In the rows, zero is written as 128.
A single turn carries every row of the set below to another of its rows. Some are shown first; where does it send the rows asked next?
bav: [176 118 122 145 138 147 131 118 167 153 135 138 135 127 131 130 126 107
 134  85 142 123 155 125 122 134]
ranab: [136 149 132 133 100 132 146 111 102  98 117 106 138 146 114 128 160  75
 124 117 135 134 133 124 107 173]
nula: [138 152 140 139 101 136 139 117 106  99 113 113 130 147 114 129 166  84
 120 118 139 128 136 121 101 173]
Tav: [136 144 128 136  97 142 145 113 103  97 112 117 132 144 116 121 165  77
 118 113 132 128 133 120 102 176]
dol: [140 119 113 131 120  89 140  93 132 182 102  81 158 149 102 110 158 105
 134 141 122 113 118 130 142 148]
deva: [131 120 112 131 117  88 140  92 135 185 105  82 161 155 107 107 153  96
 134 137 121 115 121 131 142 152]
Bagiv: [168 130 104 140  89 164 133 120 141 164 107 122 131 205 119 118 112 128
 103 110 100 126 122 143 132 153]
papiz: [166 121 103 145  95 166 137 116 131 154 100 120 143 202 120 114 110 133
 102 121  99 127 119 144 136 155]
tutul: [169 118 122 151 135 142 129 114 162 153 139 137 138 123 131 132 122 118
 134  88 143 120 157 120 122 132]
mibov: [161 130 108 147  94 161 143 119 135 164 107 129 138 208 118 111 116 132
 103 116  95 132 121 142 135 152]
zafuv: [166 126 107 152  91 158 137 115 132 156 103 131 139 206 119 117 114 130
 106 119 102 127 116 148 139 153]
Zoziz: [180 119 128 145 133 143 128 116 157 154 136 135 131 116 124 128 122 110
 138  84 140 118 153 125 118 130]
roz: [172 127 109 146  90 160 145 115 136 161 105 127 137 208 114 111 108 131
 103 115 104 132 120 140 126 155]
Rema: [141 120 114 123 116  84 136  86 132 181 110  83 162 154 102 116 153 103
 131 145 127 118 124 136 137 148]
zimov: [138 142 136 143  90 135 146 111 104  98 107 110 135 140 118 118 160  77
 123 113 139 126 135 125 103 172]
rasop: [143 150 135 147 104 138 146 108 101 101 111 113 137 147 122 128 169  79
 115 113 136 123 135 121 102 171]
paded: [139 112 110 128 121  92 147  86 128 184 106  81 161 151 107 117 157 104
 127 143 129 116 122 133 139 148]
lem: [138 118 106 131 120  86 142  87 137 184 106  86 157 149 107 110 154 100
 134 137 122 122 126 128 142 152]
vam: [173 120 125 153 142 141 124 115 160 152 130 135 132 125 133 132 120 114
 137  89 137 111 160 118 125 136]
Tukuf: [165 129 105 145  91 162 137 116 127 161 104 127 133 206 119 111 118 131
 101 115 102 137 118 142 137 156]
sugep: [169 124 121 140 137 140 131 120 162 145 132 139 125 125 129 132 125 114
 139  87 138 117 161 128 117 130]
rafo: [163 126 105 139  83 162 133 118 131 160 108 123 138 201 117 120 112 134
 104 124  95 132 122 143 134 156]
gaf: [138 118 109 126 113  87 141  91 131 185 113  76 157 162 109 109 150 107
 132 140 118 120 126 126 141 148]
lumev: [172 115 119 141 139 139 124 112 164 157 134 139 133 128 128 124 125 110
 135  85 144 117 161 122 121 131]
zikad: [133 119 112 137 116  84 145  92 131 186 108  81 158 152 101 108 144 104
 128 138 122 119 119 130 139 148]
Mefi: [173 125 120 149 134 139 121 119 169 154 132 131 132 123 129 135 121 115
 136  90 140 118 164 123 121 138]
sir: [140 146 132 138  99 145 146 113 107 101 110 107 142 144 117 125 165  82
 118 114 140 129 134 113 100 177]
gemad: [136 143 137 136  99 141 143 116 105  97 113 110 136 141 123 118 167  79
 125 113 138 130 130 119 104 172]

deva moves to mibov
Tukuf moves to lumev
zafuv moves to tutul
Now these:
sugep moves to ranab
Mefi moves to nula
zikad moves to roz
vam moves to rasop

